Each path is a new rotation, seen through one point. The rows after it are directions, each followed by how far the rotation turns it, in deg/step (0 if it stays put).
Each turn is a multiple of 5 degrees from 10 to 175, or 0.
Each row of a path follows its step; steps can be skipped.
Path 1:
step 0: -0.202  -1.290  -1.204  -1.345  0.451  1.901  -0.144  -0.660  0.443  -0.733  1.554  -0.215  0.198  -1.111  -2.135  -0.869  -0.287  -1.242  -1.192  -2.470  0.704  2.069  -1.474  1.660  0.956  0.202  -2.641  1.313  0.708  -0.909  1.636  -0.958  -2.529  1.478  -1.659  -2.225  -1.072  0.065  3.280  0.908  -0.496  -2.202  -0.471  -1.012  -1.480  0.426  0.830  -0.498  1.479  0.055  0.490  -2.102  -2.552  -1.814  -0.653  1.417  1.407  -1.029  -0.544
step 1: 0.768  1.571  -0.790  0.061  3.111  0.467  0.655  0.033  -1.996  0.339  2.501  -0.852  -1.196  0.444  0.865  -0.711  -1.368  -2.055  -1.911  -3.224  0.279  -0.072  0.150  -0.154  -0.168  -1.349  -2.702  0.568  0.537  -0.808  1.989  2.359  0.505  1.003  -2.160  0.261  2.199  0.037  -1.353  2.539  -1.205  -0.716  0.837  -0.752  -0.758  -1.320  0.415  -0.707  1.892  0.731  -0.036  -0.187  0.731  -0.241  -1.535  1.615  -0.670  -3.029  -1.227
step 2: -0.507  0.897  0.232  0.182  2.059  0.377  -1.087  -0.181  -2.225  -1.252  1.821  0.423  0.840  -2.087  0.833  1.112  -0.790  1.448  -0.805  0.185  1.762  -0.123  -0.022  3.765  -0.609  -1.601  -3.706  1.445  -1.086  -3.163  1.943  0.711  1.208  -0.504  1.374  0.388  -0.494  -0.170  0.674  2.402  -1.178  -1.402  -0.414  -0.980  2.158  -0.232  0.837  -0.426  1.272  0.264  1.739  -1.465  -1.129  0.458  -0.197  -2.726  0.599  -0.448  -0.985
step 3: 0.691  -0.616  -0.347  -2.339  2.611  -0.968  0.143  1.925  1.412  0.452  3.412  2.284  1.412  -2.159  -2.028  -0.719  -1.846  0.123  0.731  -2.018  0.020  -0.101  -0.240  -0.303  -1.588  -0.899  -1.774  -0.167  -0.417  0.121  0.077  2.494  -1.180  1.331  0.809  0.051  0.632  -0.750  0.948  1.884  0.507  -3.044  -0.116  0.648  -1.145  0.862  0.379  -1.351  1.220  -0.611  0.162  -2.763  -2.083  0.092  1.010  -0.442  2.207  -0.696  0.746
step 4: -1.482  2.909  -0.037  -2.620  0.105  0.561  -0.444  -0.439  1.100  -0.048  3.457  -0.778  -1.010  -0.115  2.474  -1.251  0.104  -0.124  -1.601  -1.581  -1.749  1.322  -0.999  0.297  0.663  -1.155  -1.440  1.507  -0.184  -1.029  2.484  1.575  -2.410  0.029  -0.475  -0.265  1.673  1.870  1.491  1.659  0.313  0.229  0.010  -0.785  1.099  1.270  0.501  -0.533  0.264  -1.024  -0.334  -1.708  -2.837  1.024  -2.369  1.490  1.544  -1.812  -0.886
step 5: -1.558  0.727  0.020  0.199  1.674  0.120  -1.997  -1.580  -2.336  1.312  3.294  -0.061  -1.816  -0.051  -0.960  -0.014  0.408  0.323  -1.076  -2.828  -1.300  1.253  1.993  1.873  -0.613  0.164  -3.484  2.613  0.465  -1.746  -0.007  -0.676  -0.719  2.461  1.033  -1.679  -0.437  -1.591  0.969  2.125  -1.442  -0.810  1.166  -1.476  -2.059  0.381  1.529  -0.082  0.422  1.642  0.525  -0.120  0.100  0.512  -0.995  -0.650  1.319  -0.600  0.168
step 6: 0.408  0.519  0.321  -0.060  2.815  1.830  -1.485  1.402  -0.257  2.285  1.867  2.325  0.840  -0.648  -1.077  -0.809  -0.130  -1.063  -0.715  -3.179  1.097  0.477  -0.787  0.025  0.480  -1.071  -3.114  0.221  -0.657  -1.141  1.809  0.278  3.471  -2.184  0.219  -1.097  -0.600  0.239  0.282  1.484  -0.521  -2.371  -1.279  -1.242  0.523  -0.249  -0.565  -0.920  1.908  -1.243  -0.689  -0.292  -1.175  -1.970  -1.229  0.414  2.260  -1.807  0.141
step 7: 1.377  -0.576  -1.974  -1.596  1.844  0.368  -0.815  1.041  0.380  -1.086  2.247  -0.177  0.140  -0.987  -0.515  0.494  -0.755  -2.000  -1.433  -1.319  0.306  0.043  -1.221  2.942  -1.083  -0.506  -0.975  2.088  -0.419  -2.700  2.090  2.210  -2.370  0.541  -1.271  -1.300  -1.292  2.119  1.660  1.840  -0.835  -1.597  -0.706  0.656  -0.186  -0.515  0.709  0.394  3.558  -0.888  -0.147  -0.804  -2.502  0.595  -0.401  -0.057  -1.490  0.225  -0.997
step 8: -1.622  0.693  0.423  0.688  3.940  -1.581  -0.327  0.725  -0.452  -1.336  3.175  0.153  -0.358  1.592  0.784  -0.801  -2.253  -0.385  0.349  -2.298  -1.194  0.012  -0.261  0.372  -1.635  0.133  -3.076  1.560  -0.887  -1.345  2.549  2.612  -0.313  1.039  0.449  1.349  0.701  0.037  -0.962  2.605  -0.485  0.398  1.819  0.527  -0.156  -0.120  1.459  -1.942  -1.114  -0.247  1.041  -2.068  -0.074  0.378  0.593  1.330  0.707  -0.942  -0.807
step 9: -3.061  0.111  -1.153  -1.169  1.909  0.870  -0.707  -1.001  -0.449  0.290  2.627  0.898  1.876  -1.409  -1.639  -0.771  -0.392  0.677  -1.913  0.709  -0.214  0.884  0.401  2.032  -0.139  -1.637  -2.812  1.738  -1.012  -2.062  1.577  -0.176  0.388  0.217  0.128  -0.967  1.409  -1.125  0.248  0.619  -0.266  -1.106  -1.173  -0.284  2.150  1.509  0.738  -0.332  -1.551  0.034  -0.536  -1.346  -3.413  0.423  -1.580  -1.949  2.654  -1.808  0.874
step 10: 0.295  1.005  0.497  -1.504  0.764  -0.373  -0.098  1.494  0.987  2.991  2.640  1.005  0.400  -0.689  -1.616  -0.768  0.584  -0.982  -0.930  -2.530  -2.660  0.099  -0.378  0.966  -0.528  -1.508  -0.760  0.542  0.128  -0.410  -0.137  2.060  0.778  1.870  0.791  -2.307  1.355  0.922  1.235  0.990  -0.754  -1.936  0.371  -0.605  -2.759  -1.153  2.268  0.251  2.809  -0.150  -1.750  -2.366  -1.246  1.468  -0.925  -1.008  1.467  -1.668  -0.801
Directions:
-0.261  -0.224  0.044  0.132  0.087  0.076  0.052  0.064  0.529  0.477  -0.526  0.222  -0.617  0.190  1.122  -0.464  -0.158  0.279  -0.198  -0.073  -0.272  0.503  -0.271  -0.140  0.806  -0.087  -0.099  0.405  0.116  -0.145  0.282  -0.144  0.864  -0.306  0.445  0.589  0.391  0.716  -0.162  0.125  0.214  -0.250  -0.113  0.220  0.674  -0.335  -0.919  -0.457  -0.142  0.072  -0.196  -0.207  -0.384  -0.340  0.470  0.021  -0.086  -0.558  -0.271 -> 155
0.543  -0.172  0.682  0.140  -0.027  -0.418  0.228  -0.377  -0.459  -0.331  -0.064  -0.289  0.152  0.278  -0.326  0.318  -0.254  0.683  0.102  0.049  -0.514  -0.077  0.087  -0.280  -0.726  -1.425  0.712  0.368  0.223  -0.566  -0.012  0.368  0.353  -0.001  -0.682  0.125  -0.020  0.472  0.493  0.153  0.030  -0.424  0.161  -0.208  0.148  0.152  -0.061  0.225  -0.681  0.018  0.149  0.091  -0.483  -0.319  0.490  0.045  0.214  -0.384  0.265 -> 60
0.076  0.049  -0.395  -0.123  0.108  0.142  0.533  0.380  0.148  0.148  0.226  0.768  0.631  0.180  0.171  -0.067  -0.743  -0.146  -0.167  0.359  0.648  0.174  0.647  0.100  -0.175  0.131  0.296  -0.200  0.512  -0.047  -0.210  -0.763  -0.231  -0.497  -0.143  -0.170  0.066  0.552  0.488  -0.602  -0.330  -0.051  -0.222  -0.064  -0.211  0.279  0.327  -0.285  0.245  0.029  -0.906  -0.496  -0.075  -0.470  0.296  0.219  0.307  -0.689  1.010 -> 115
-0.151  0.207  -0.169  0.019  -0.117  0.240  0.037  -0.477  0.062  0.001  -0.639  -0.340  0.404  0.454  -0.044  0.379  0.182  -0.350  -0.427  -0.672  0.338  -0.225  0.230  -0.553  -0.305  0.027  0.157  -0.585  0.337  0.102  0.428  0.068  0.573  0.374  0.697  0.267  -0.243  0.182  0.099  0.500  0.105  0.155  0.269  -0.461  0.019  -0.786  0.187  0.489  0.786  0.380  0.033  0.060  -0.499  -0.412  -0.403  -1.111  -0.065  -0.323  0.687 -> 80
0.319  0.197  -0.493  0.050  0.330  -0.429  -0.144  -0.396  0.453  -0.715  0.533  -0.245  -0.235  0.143  -0.095  0.184  0.245  -0.260  -0.194  -0.072  -0.212  0.301  -0.122  -0.399  0.265  -0.031  -0.050  0.011  0.826  0.145  -0.043  -0.393  0.294  -0.311  0.648  -0.672  -0.843  0.454  0.262  0.119  -0.487  -0.237  -0.435  -0.201  -0.604  0.030  -0.434  -0.656  -0.359  -0.717  0.186  1.223  0.251  -0.097  -0.142  0.058  0.012  -0.048  -0.001 -> 55
0.102  -0.725  -1.070  -0.163  0.233  -0.018  -0.625  -0.423  -0.058  -0.222  -0.043  0.135  -0.568  -0.207  -0.126  -0.089  0.062  -0.146  -0.478  0.124  0.200  0.394  0.546  0.434  -0.385  -0.112  0.376  0.736  0.063  0.326  -0.631  -0.173  -0.395  0.594  -0.294  -0.059  0.088  -0.509  -0.071  0.069  0.217  -0.532  -0.014  0.377  -0.188  0.010  -0.873  0.090  0.114  0.590  -0.193  0.157  -0.641  0.357  0.379  -0.589  -0.573  0.060  0.468 -> 160
0.333  0.213  0.698  -0.196  0.107  -0.096  -0.040  0.186  0.222  -0.006  0.000  0.232  -0.105  0.367  0.136  -0.017  -0.162  -0.169  0.090  -0.526  -0.313  -0.591  0.014  0.805  0.232  -0.282  -0.145  -0.725  -0.053  0.320  -0.571  -0.769  -0.133  -0.148  -0.361  0.259  0.235  0.074  -0.218  -0.008  -0.470  -0.466  -0.220  0.432  -0.448  -0.097  -0.241  0.115  -0.265  -0.850  0.001  -0.340  -0.918  -0.614  -0.382  -0.876  -0.288  0.825  -0.174 -> 100
Path 2:
step 0: 0.039  1.855  -1.308  0.479  0.482  3.229  -1.640  0.014  0.448  0.806  -2.625  -1.737  0.385  0.244  3.599  0.920  -0.929  1.216  -0.301  -1.184  -1.434  -0.339  -0.653  -0.968  0.540  1.278  0.585  4.262  -1.019  3.123  -0.964  -0.370  -1.745  -0.603  0.224  0.423  -1.254  -1.982  -0.934  1.352  0.994  0.120  -0.700  -2.075  -2.101  -0.413  -0.101  1.947  -0.677  -0.645  -1.377  1.247  0.309  2.185  -2.393  2.380  1.887  1.167  -0.839
step 1: 0.069  0.813  0.024  -1.462  1.322  1.877  -1.444  -0.614  1.635  -2.268  -2.681  0.627  0.845  3.163  -0.529  3.041  -0.542  -0.595  0.142  -0.583  -0.462  -2.226  -0.864  1.861  -0.127  1.859  0.566  -0.158  -0.671  -2.081  1.700  1.018  0.512  0.884  0.123  -1.690  2.120  -1.830  0.465  0.339  1.243  1.877  -0.949  -0.208  -1.174  1.610  3.095  0.906  -2.381  -0.238  0.207  1.665  -0.758  1.704  1.792  0.437  -1.368  3.607  -1.803
step 2: 1.804  0.244  -0.399  -3.030  -0.785  -0.009  -1.242  0.743  1.769  -0.488  -1.131  -0.170  -0.742  0.659  -0.453  0.614  0.753  0.070  -1.685  0.726  -0.708  -0.539  -1.616  -0.322  1.619  -1.603  1.426  3.736  0.722  1.362  0.881  -1.965  0.213  0.970  -1.815  0.225  -2.267  3.089  0.997  0.755  2.053  0.594  -2.683  0.092  1.667  2.059  3.506  -0.867  -2.401  0.571  2.108  1.039  3.337  -0.399  -1.266  0.655  0.613  0.906  -0.350
step 3: -0.711  1.787  -0.146  0.219  2.039  -0.678  -0.393  1.628  3.095  1.313  -1.058  -0.937  -0.316  1.749  1.032  0.305  -2.014  0.185  2.520  -0.684  -0.633  0.350  -2.243  2.641  1.580  0.253  1.136  1.152  -0.493  -0.131  1.501  -0.541  -0.999  3.579  -1.915  1.842  -3.467  -0.561  -1.350  -0.203  0.574  -2.072  2.378  2.437  -0.204  -1.176  -0.037  1.440  -3.398  0.147  1.501  -1.603  -0.470  0.164  0.443  0.252  0.138  1.672  -0.976
step 4: 0.346  0.511  0.697  -2.394  -0.195  0.522  0.536  -0.080  2.173  -0.606  1.911  -1.226  -0.443  2.617  -0.389  -3.106  1.021  -0.417  -0.509  1.087  2.287  2.114  -1.343  1.863  0.318  0.328  0.438  -1.403  2.767  1.232  0.966  2.289  0.342  1.127  1.097  0.805  -2.139  -2.161  0.595  1.795  0.748  3.846  -1.969  2.001  -1.258  -0.808  2.775  1.684  -1.880  0.408  0.343  0.195  0.144  -0.879  2.124  -1.562  0.600  0.358  -0.506
step 5: -1.991  -1.174  0.094  -2.440  1.203  -1.859  -1.775  0.237  -1.967  -0.562  1.688  -0.198  -2.779  0.414  -1.075  -0.784  -4.245  1.710  3.223  2.430  -0.988  -0.018  0.868  1.174  0.004  -0.733  1.097  -0.813  2.008  1.080  -0.726  0.875  -2.267  0.561  -0.156  1.204  -0.443  3.184  0.921  2.382  0.816  0.021  -1.353  1.620  0.244  0.408  0.326  2.361  -2.272  0.212  -0.391  -0.679  2.502  -0.187  -0.376  0.189  0.847  -0.477  1.407
step 6: 1.177  -2.397  2.430  1.883  0.832  -1.173  1.570  -0.523  -0.734  -1.353  3.211  -1.458  -1.955  1.005  -0.457  0.551  -1.896  -1.357  0.465  0.883  2.053  0.838  -0.471  1.505  -0.292  1.158  0.256  -1.487  0.827  1.125  1.324  -0.827  -0.893  1.574  3.014  2.848  -1.194  1.971  -3.992  0.075  1.726  -0.638  0.708  -1.491  -1.210  -1.535  0.865  -0.023  -0.293  2.287  1.121  -1.279  -1.440  -0.835  -0.231  -0.011  -0.750  2.550  0.249
step 7: 0.380  0.163  0.075  0.295  -1.705  1.591  -0.043  -0.619  -1.006  -2.022  0.305  -3.182  0.288  -1.013  -0.755  -3.029  0.859  -0.049  2.870  4.315  3.615  0.679  1.199  -2.221  -1.573  0.513  -0.170  -0.587  2.660  2.636  0.873  0.085  0.618  1.667  0.763  -1.219  -0.015  0.256  -1.087  1.054  -1.941  0.231  -0.416  -0.187  1.335  0.273  -1.616  1.651  -0.318  1.298  -1.585  -2.115  0.822  0.162  -0.133  2.012  -0.323  1.240  -1.419
step 8: 0.927  -0.855  0.700  0.826  0.816  -1.104  0.398  0.016  -2.321  -0.952  0.748  1.036  -1.377  -4.089  1.629  0.673  -2.968  0.368  1.466  -0.769  -1.448  1.016  -0.705  0.190  0.637  -0.637  -1.220  -2.111  1.368  0.916  0.153  1.108  -1.016  0.781  0.188  -3.951  -1.578  -0.360  -1.412  2.165  0.751  0.960  0.245  -3.098  0.271  2.954  -1.255  3.223  1.605  0.735  -1.376  -0.513  -0.014  0.488  -0.314  -0.417  -1.239  2.434  -1.142
step 9: -0.486  -2.390  2.697  1.328  -2.265  -1.002  1.875  -3.699  -0.310  0.383  -1.798  -0.953  -0.023  -0.236  -1.788  1.016  -0.137  0.842  -1.259  -1.562  -0.300  0.195  1.030  -1.731  -2.011  1.280  0.561  -0.185  1.364  1.563  1.066  -0.301  -0.477  2.230  0.383  1.304  0.139  -0.373  -0.756  1.010  1.878  1.515  0.861  0.319  3.372  2.714  0.131  -0.925  1.914  2.482  -1.467  1.495  -1.120  1.336  0.354  2.003  -3.155  1.275  -0.706
step 10: -1.461  -0.827  -1.955  1.681  -0.223  -1.741  -1.039  0.441  -0.331  2.070  -0.336  -0.705  1.178  -4.497  -0.242  1.754  -0.258  -0.708  -0.794  2.651  0.842  -1.241  1.003  -2.806  -1.602  0.164  -1.580  -0.890  0.376  0.091  -0.531  0.573  0.823  1.766  -2.321  -3.305  -2.847  -0.264  -0.513  1.164  -0.868  0.686  1.839  0.422  1.794  1.163  1.355  -3.164  -1.205  0.793  1.885  -0.060  0.255  -0.059  2.006  1.410  -0.700  1.065  -0.352
Directions:
-0.506  0.278  0.374  -0.320  -0.034  0.097  -0.172  -0.888  0.363  0.336  -0.026  0.788  0.355  0.071  0.207  0.054  -0.316  -0.221  0.040  -0.122  0.063  -0.207  0.514  0.079  0.301  0.665  0.418  0.103  0.170  0.401  0.880  -0.424  -0.523  0.548  0.503  0.271  0.164  -0.027  -0.476  -0.638  -0.368  0.360  -0.159  -0.345  0.075  -0.108  -0.308  0.043  0.490  0.064  0.733  -0.031  -0.747  0.142  0.708  -0.133  0.529  -0.283  -0.402 -> 130
-0.002  0.142  -0.187  0.205  -0.155  -0.592  -0.165  -0.205  0.083  -0.677  -0.112  0.042  -0.219  -0.072  -0.555  -0.004  -0.608  0.413  -0.168  -0.270  -0.139  0.016  1.072  0.237  -0.024  -0.084  0.292  0.132  -0.165  -0.716  0.282  0.411  -0.401  -0.709  -0.367  0.550  0.152  0.406  -0.260  0.049  -0.407  0.193  -0.233  -0.052  -0.045  0.760  1.306  0.062  0.395  0.479  0.123  0.480  -0.329  -0.219  -0.171  0.428  -0.068  0.053  0.462 -> 95
-0.300  0.506  0.161  0.349  0.045  0.016  0.294  0.125  0.015  0.046  -1.075  -0.330  -0.144  0.376  -0.072  0.052  0.554  0.043  -0.900  0.519  0.838  -0.029  0.878  0.712  -0.419  0.211  -0.614  -0.356  -0.252  0.179  0.373  0.105  0.213  0.291  0.461  0.150  0.146  -0.231  0.053  -0.144  -0.306  0.465  0.574  0.219  -0.579  -0.195  -0.084  -0.161  -0.710  0.509  -0.460  0.208  -0.054  0.073  0.311  -0.050  -0.432  0.180  0.033 -> 125
-0.449  -0.467  -0.109  0.328  -0.726  0.031  0.426  -0.337  -0.614  -0.253  0.762  -0.219  0.047  -0.119  0.429  -0.553  -0.377  0.220  0.389  -0.753  0.695  0.868  -0.176  0.390  -0.065  -0.128  -0.080  -0.664  -0.195  0.220  0.566  -0.488  -0.068  0.265  -0.168  -0.397  0.153  0.726  0.135  -0.119  -0.324  0.487  0.162  -0.012  0.345  -0.072  0.160  0.254  -0.561  0.259  0.141  -0.492  0.345  0.503  0.193  0.220  -0.324  -0.045  0.512 -> 25
